[[-0.99  1.26 -0.15]
 [ 5.02  3.03  6.71]
 [ 0.19  1.55 -0.37]]
->
[[ 1.26 -0.15 -0.99]
 [ 3.03  6.71  5.02]
 [ 1.55 -0.37  0.19]]

[[-1.53 -1.22 -4.08  4.20  0.02 -1.38  2.95  1.51  4.16 -2.58]
 [ 4.33 -1.17 -3.91  1.67 -1.10 -0.63  5.86 -4.43  6.15  2.86]
 [ 2.35  1.75 -0.40  0.95  0.76 -1.07  0.53 -0.26 -0.32  0.43]]
->
[[ 4.16 -2.58 -1.53 -1.22 -4.08  4.20  0.02 -1.38  2.95  1.51]
 [ 6.15  2.86  4.33 -1.17 -3.91  1.67 -1.10 -0.63  5.86 -4.43]
 [-0.32  0.43  2.35  1.75 -0.40  0.95  0.76 -1.07  0.53 -0.26]]

[[-0.05 -4.65 -7.15]
 [ 5.55 -0.11  2.58]
 [-3.60  2.41  1.04]]
->
[[-4.65 -7.15 -0.05]
 [-0.11  2.58  5.55]
 [ 2.41  1.04 -3.60]]

[[-1.87  1.14 -2.88  1.75  1.76 -0.77 -2.62 -3.65 -6.13]
 [-4.30  2.95  2.55  0.13 -2.29 -0.10 -2.10 -0.49  0.37]]
->
[[-3.65 -6.13 -1.87  1.14 -2.88  1.75  1.76 -0.77 -2.62]
 [-0.49  0.37 -4.30  2.95  2.55  0.13 -2.29 -0.10 -2.10]]

[[ 2.91 -3.41  2.32 -0.29 -1.72  2.48 -2.10 -0.33 -0.62]
 [-1.28  0.47  0.95 -1.07  0.41  0.91  1.01 -1.85  1.30]
 [ 3.07 -3.81  4.11 -1.26 -1.96  3.94 -2.01 -2.69 -0.13]
 [-2.07  1.00  1.33  0.25  1.05  2.56  1.03 -2.40  0.72]
 [ 1.53 -0.54 -2.85 -0.61 -0.52 -4.17 -0.97  4.12 -1.15]
 [-4.80  5.48 -5.00 -0.53  2.62 -6.05  3.77  2.04  1.79]
 [ 1.25 -2.35  6.38 -1.98 -1.78  5.78  0.29 -7.37  2.88]
 [-4.56  5.54 -6.21  1.69  3.19 -5.76  2.57  4.30 -0.62]
 [-0.74  1.81 -3.12  1.12  0.64 -3.39  0.60  2.88 -0.43]]
->
[[-0.33 -0.62  2.91 -3.41  2.32 -0.29 -1.72  2.48 -2.10]
 [-1.85  1.30 -1.28  0.47  0.95 -1.07  0.41  0.91  1.01]
 [-2.69 -0.13  3.07 -3.81  4.11 -1.26 -1.96  3.94 -2.01]
 [-2.40  0.72 -2.07  1.00  1.33  0.25  1.05  2.56  1.03]
 [ 4.12 -1.15  1.53 -0.54 -2.85 -0.61 -0.52 -4.17 -0.97]
 [ 2.04  1.79 -4.80  5.48 -5.00 -0.53  2.62 -6.05  3.77]
 [-7.37  2.88  1.25 -2.35  6.38 -1.98 -1.78  5.78  0.29]
 [ 4.30 -0.62 -4.56  5.54 -6.21  1.69  3.19 -5.76  2.57]
 [ 2.88 -0.43 -0.74  1.81 -3.12  1.12  0.64 -3.39  0.60]]

[[ 0.92  0.23 -0.68  2.09  5.48 -6.73]
 [-5.50  0.46 -0.50 -2.85 -3.06  0.11]
 [-3.49  1.23  0.11 -3.47 -3.06 -0.18]
 [ 2.21  0.37  2.29  0.48 -1.86  0.10]
 [ 4.42  2.27  2.60 -0.11  2.36 -0.62]
 [ 0.36 -4.92 -1.38 -1.69 -3.76  1.95]
 [-4.63  5.31 -2.93  2.71 -1.75 -0.03]
 [-3.45 -0.52 -0.52 -1.11 -2.97  1.88]
 [ 0.52 -1.05 -0.41  1.77  3.97 -7.59]
 [-3.69  4.36 -2.15  4.17 -0.90  1.34]
 [-2.73  1.40 -5.68  1.85  4.45  2.56]
 [ 1.58  0.34  2.39 -0.41  0.77 -4.27]]
->
[[ 5.48 -6.73  0.92  0.23 -0.68  2.09]
 [-3.06  0.11 -5.50  0.46 -0.50 -2.85]
 [-3.06 -0.18 -3.49  1.23  0.11 -3.47]
 [-1.86  0.10  2.21  0.37  2.29  0.48]
 [ 2.36 -0.62  4.42  2.27  2.60 -0.11]
 [-3.76  1.95  0.36 -4.92 -1.38 -1.69]
 [-1.75 -0.03 -4.63  5.31 -2.93  2.71]
 [-2.97  1.88 -3.45 -0.52 -0.52 -1.11]
 [ 3.97 -7.59  0.52 -1.05 -0.41  1.77]
 [-0.90  1.34 -3.69  4.36 -2.15  4.17]
 [ 4.45  2.56 -2.73  1.40 -5.68  1.85]
 [ 0.77 -4.27  1.58  0.34  2.39 -0.41]]

[[-1.20 -0.09  1.11 -0.30  0.37 -0.08]
 [-2.49 -0.06 -2.09 -0.12  0.11 -0.27]
 [ 0.08 -0.63 -0.75 -0.12  0.86  0.09]
 [-1.23  0.69  0.06  8.38 -1.44  0.15]
 [-2.52 -0.11 -0.06 -0.01 -0.90  0.05]
 [ 7.80  0.07  0.04  0.08  1.65 -1.87]
 [ 1.08 -0.09 -0.11  0.04  0.07 -0.04]
 [ 1.50  0.18  0.05 -0.10  0.08  0.17]
 [-2.88  0.00 -0.11 -2.06  0.17  0.15]
 [ 3.29 -0.15 -0.03 -0.60 -0.06  6.22]
 [ 0.04  0.13 -0.09 -0.04  0.05 -0.06]]
->
[[ 0.37 -0.08 -1.20 -0.09  1.11 -0.30]
 [ 0.11 -0.27 -2.49 -0.06 -2.09 -0.12]
 [ 0.86  0.09  0.08 -0.63 -0.75 -0.12]
 [-1.44  0.15 -1.23  0.69  0.06  8.38]
 [-0.90  0.05 -2.52 -0.11 -0.06 -0.01]
 [ 1.65 -1.87  7.80  0.07  0.04  0.08]
 [ 0.07 -0.04  1.08 -0.09 -0.11  0.04]
 [ 0.08  0.17  1.50  0.18  0.05 -0.10]
 [ 0.17  0.15 -2.88  0.00 -0.11 -2.06]
 [-0.06  6.22  3.29 -0.15 -0.03 -0.60]
 [ 0.05 -0.06  0.04  0.13 -0.09 -0.04]]

[[ 2.94  2.93 -5.76]
 [-0.10 -2.31  5.51]
 [-1.98 -2.76  4.04]
 [-7.92 -4.33  5.15]
 [ 4.37  1.03 -4.34]
 [-0.77 -2.75 -3.20]
 [ 5.74  5.04 -5.80]]
->
[[ 2.93 -5.76  2.94]
 [-2.31  5.51 -0.10]
 [-2.76  4.04 -1.98]
 [-4.33  5.15 -7.92]
 [ 1.03 -4.34  4.37]
 [-2.75 -3.20 -0.77]
 [ 5.04 -5.80  5.74]]
